Families of rows that turns and mirrors carry onto each other, the same ones carrying the whole set onto itself: the rest of each named row's family, in list order
5 families of 5 rows
resi: [-26   9  15  27 -10  -7   9   8 -29 -31   7]
pofup: [  3  10   4 -17 -22 -14  28  -5  16   1 -37]
kal: [ -6  -7 -10 -34  -6   4   6 -17  26 -29  36]
lotef: [-24   1   6 -29   6 -23   8  34   0  -3   8]
Nop: [ -2  -6  -5  41 -16   3  -4 -34 -16  22   2]
Detog: [  0   5  -6   2 -28  48 -38 -21 -12   8 -14]
vebod: [ 23 -10   2 -28 -16  48 -26  -9  -9   5  35]
gine: [-33   4   5   7 -39  26 -12 -18  -1 -30  29]
Sof: [ 20  -5  35  -3  14  -5   1  16 -22  35  14]
supi: [ 10  26  17 -13  -7 -29  27  17   5  21  -7]
tera: [ 17  12 -41 -16 -42  31  -1  -9  -6   3  -7]
ziri: [  3  -7 -16  -4  -6 -10  33 -31  13  -3 -16]
Dut: [  5  -7  16  35 -29  22  14 -25 -28  -4  25]
Zolup: [-16  23  32   6 -17 -18   5  16  -1 -13  46]
bamo: [ -4 -12  25 -27   0   2  30  -1   3 -32  32]
Lam: [-13   4   3  31 -47  19 -20 -22 -13  15 -11]
tel: [  9  22  -4   3 -21  37 -27   1 -24 -39  25]
nuduz: [ 15  11  14 -38  -6  27 -47  12   6   7  -4]
dit: [ 12  12 -15 -14 -14  -4 -13  26 -14  49  -4]
mamu: [-18   9   8 -26 -39   9  -1  -2  23 -37  32]
safo: [ 25  15  -4 -38  -4  19 -12   5   7  22 -29]
fome: [ 19   2   5 -31  21  19 -41  -2   6  -2  28]
nada: [ 14  33  40  17 -15 -18 -14  21 -13  10  22]
Fopus: [ 25  18  21  22  10  -9 -23  -1 -15  23  33]
letig: [  8 -25 -11 -22 -20  16  26 -20   1  28 -17]

Which other rows belong to the same family as tel? resi, lotef, tera, dit
Which other rows belong to the same family as supi? Detog, gine, Zolup, safo
Which other rows belong to the same family as Sof? vebod, Dut, bamo, letig
Which other rows belong to the same family as kal? Nop, ziri, fome, Fopus

Families of rows that turns and mirrors carry onto each other, the same ones carrying the whole set onto itself: the rest of each named row's family, in list order
4 families of 4 rows
repi: [ -1   6  20   3 -11  16 -32  -7   1 -36   4 -63  17]
Zota: [ -7  11  20  -3  12  -5  13  -7   3 -30  -8 -53   5]
paku: [  4  -2  24   1  -2  10 -34  -3 -12 -24   6 -74  17]
bita: [ -8  15  26  -7  24  -1   0  -3   1 -25 -11 -53   6]
Pil: [  5   2 -15  31 -10 -23 -43  13 -47  22  17  13 -22]
novig: [-14 -10   4  39   5  -6 -18  15 -18  21  16  32 -28]
renip: [  1   0 -11  34 -14 -18 -50  20 -32  27  26  13 -10]
Gigek: [ -5 -11   3  36 -11  -5 -20   0 -30  15   8  39 -29]
zuf: [  7  12 -15  33 -13 -17 -37   5 -51  24  28   8 -20]
zuvi: [ 15   3  23   8  -9  11 -22 -12   3 -33   9 -64  20]
zal: [ -8  -4  36  -2  24   8   2  -8  -1 -21 -10 -54   3]
nisep: [  2   6  26  -4  22  -2   8  -7   2 -29   1 -57   7]
vonam: [ -6  -3   5  37  -9   3 -11  -6 -32  19  16  35 -29]
Gab: [  4   2 -12  34  -9 -23 -36  13 -45  36  26   5 -16]
natek: [  6   9  14   7 -21   8 -22 -10   2 -32   4 -65  21]
podu: [-11 -15   4  44 -10   1 -15   2 -26  21  20  28 -27]

Which other rows belong to the same family as natek? Zota, zuf, vonam
Which other rows belong to the same family as paku? novig, renip, zal

